(in the rows, 128 means zero)
The rows below come in pairs that one turn or mirror swaps. Which row does each named row swap with?
The rows were stretched afterwards, more along some directions than others.
q529: [112  79 111 171 125 131 158 139 132  78 110 141 129 167 121  85]
q551: [143 128 114 143 137 138 132 106 120 118 133 128 126 147 106 101]
q298: [ 99 115 122 161 130 145 146 159 117  99 126 131 135 145 123 120]
q18: [112 100 123 140 121 114 152 126 101 132 135 129 106 156 144 115]
q791: [ 89 103  85 134 136 160 170 159 115  70 104 140 139 142 122  91]
q164: [ 88  96 119 177 126 144 160 159  99  93 134 118 118 153 130  94]
q305: [127 121  95 123 142 115 133 130 112 134 104 137 116 144 148 118]
q977: [109  99 127 165 137 126 138 117 104 118 125 107 115 150 119 135]
q664: [ 90  92 122 169 132 144 152 162 101  88 128 126 121 144 125  99]
q737: [102  88  96 142 111 148 156 151 120  81 140 113 133 134 125  93]
q113: [ 92  99  88 141 137 158 174 156 109  66 103 134 142 140 125  90]
q85: [128 106 101 134 144 107 137 126 110 127 105 133 113 153 140 114]
q911: [115 102  92 151 145 145 163 118 121 112 116 137 118 135 126 119]
q453: [113 103  91 142 144 145 158 114 124 117 119 136 114 135 122 121]
q803: [111  85 129 167 133 109 143 124 110 119 117 118 123 158 125 120]
q735: [116 107 104 141 150 155 153 132 119 112 122 152 138 144 121 132]
q420: [106 110 123 166 118 138 144 150 125 102 133 121 126 140 117  96]
q480: [ 85 102  88 147 143 155 158 137 113  77 104 122 114 141 119  90]
q65: [112  87 131 169 128 110 152 126  93 116 127 130 118 161 148 121]
q855: [147 146 115 126 142 127 120 102 122 127 114 135 120 146 122 100]
q918: [112 107  97 147 144 161 151 131 127  92 123 147 146 142 110 125]
q421: [107 109 123 145 120 138 135 158 123 112 129 139 119 139 129 106]
q67: [117  91  95 147 133 139 165 117 124 113 121 132 115 136 129 103]
q48: [108  96  86 152 143 138 162 116 117 116 116 135 113 140 124 122]
q142: [ 87 109  84 132 134 156 172 158 111  73 111 135 142 136 126  87]
q698: [121  98 131 167 123 118 145 119  90 125 138 112 113 156 143 123]
q994: [102 126  88 135 154 143 140 117 114  94  94 128 117 141 119 100]
q704: [109  96 101 144 116 143 154 152 126  84 141 117 128 134 122  86]
q721: [107 112 123 166 115 137 146 146  93  94 135 121 116 148 137  93]
q457: [106  80 106 165 122 140 155 137 132  66 114 130 135 161 110  86]
q573: [142 129 123 135 133 130 130 106 115 112 124 122 121 149 121  84]
q66: [ 95  88  99 162 137 123 162 138 130  73  98 133 127 163 120  75]
q73: [ 98 104 122 166 115 133 158 161  97  89 128 122 128 155 147  95]
q907: [ 97  95  88 137 128 153 174 161 115  72 103 140 140 143 131  78]
q582: [110  78 129 155 126 118 135 127 110 121 126 121 110 150 126 123]
q860: [105  81 129 174 146 118 148 129 105 127 127 131 108 149 134 130]
q403: [ 92  95 112 153 104 140 162 160 106  93 137 128 112 155 132  91]
q755: [101  86 129 173 140 119 157 130  95 123 132 120 116 160 139 121]

Swapped with q480: q735
Swapped with q65: q721
Swapped with q457: q855

